[[-51 -38  12 -29  35   9 -26  -6 -30]
 [-59 -18   4 -19  44  15 -14 -15 -26]
 [ 21  36 -41   6  -1 -33  24 -32  34]
 [ 80  47   8  77 -49   7  44  52  70]]
->
[[ 80  47   8  77 -49   7  44  52  70]
 [ 21  36 -41   6  -1 -33  24 -32  34]
 [-51 -38  12 -29  35   9 -26  -6 -30]
 [-59 -18   4 -19  44  15 -14 -15 -26]]

[[-33  44  39  12 -15  -4]
 [ 32  -7  11  23 -11   0]
 [ 13  10   4 -57 -34  -9]
 [  1  36  85  -4 -48  -5]
 [  3  52   5  14  11  -4]
 [ 11  24 -40  54   4  -3]
 [ -8  23   4  25 -19  -1]
 [ 19 -21  29  76   3  -4]
 [-30  50  20 -42  31  -8]
 [ -4 -22 -53  27 -12  11]]
->
[[ 32  -7  11  23 -11   0]
 [ 19 -21  29  76   3  -4]
 [ 13  10   4 -57 -34  -9]
 [ 11  24 -40  54   4  -3]
 [  3  52   5  14  11  -4]
 [  1  36  85  -4 -48  -5]
 [ -4 -22 -53  27 -12  11]
 [ -8  23   4  25 -19  -1]
 [-30  50  20 -42  31  -8]
 [-33  44  39  12 -15  -4]]

[[-69 -65 -24  22 -37 -43  73  15]
 [ 50  11  -5 -10  26   7  58 -32]
 [ 26  38  -2  10  37  -1  67 -15]
 [-34   0 -65  22 -32  32  58  49]
 [  8  34   5 -62 -37 -27 -42 -30]
 [ 31 -22  13 -51  24  20  11  -2]
 [-20  38  15 -71 -57 -33 -79 -57]
 [-25  16  18  -5  16  12 -82 -81]
 [  2 -14  23  58 -87  61  39  51]
 [ 77 -22   7 -66  49  20  21 -10]
 [ -7  27   8 -53 -44 -25 -45 -30]
 [ 44 -35  -5  -3  57  -9 -39  19]]
->
[[ 77 -22   7 -66  49  20  21 -10]
 [ 50  11  -5 -10  26   7  58 -32]
 [ 44 -35  -5  -3  57  -9 -39  19]
 [ 31 -22  13 -51  24  20  11  -2]
 [ 26  38  -2  10  37  -1  67 -15]
 [  8  34   5 -62 -37 -27 -42 -30]
 [  2 -14  23  58 -87  61  39  51]
 [ -7  27   8 -53 -44 -25 -45 -30]
 [-20  38  15 -71 -57 -33 -79 -57]
 [-25  16  18  -5  16  12 -82 -81]
 [-34   0 -65  22 -32  32  58  49]
 [-69 -65 -24  22 -37 -43  73  15]]

[[ 49   2 -69  37 -16  13  29 -53  -8 -28  78]
 [  3   7  -2  10  -2  -5   2  -2   1  10  16]
 [ 44   3 -64  33 -18   4  28 -49 -19 -19  68]
 [ 46  -6 -60  34 -11  13  23 -43  -1 -30  71]]
->
[[ 49   2 -69  37 -16  13  29 -53  -8 -28  78]
 [ 46  -6 -60  34 -11  13  23 -43  -1 -30  71]
 [ 44   3 -64  33 -18   4  28 -49 -19 -19  68]
 [  3   7  -2  10  -2  -5   2  -2   1  10  16]]

[[-42 -38]
 [-45 -38]
 [ -3 -73]
 [ 88 -24]]
->
[[ 88 -24]
 [ -3 -73]
 [-42 -38]
 [-45 -38]]

[[ 43  -3   6 -94   4 -31  39 -21  -8 -31]
 [-26  43  -6  19   2 -10 -52   3 -12  -7]
 [ 10 -16 -23 -13  -2  22  14  -5  16  -6]]
->
[[ 43  -3   6 -94   4 -31  39 -21  -8 -31]
 [ 10 -16 -23 -13  -2  22  14  -5  16  -6]
 [-26  43  -6  19   2 -10 -52   3 -12  -7]]
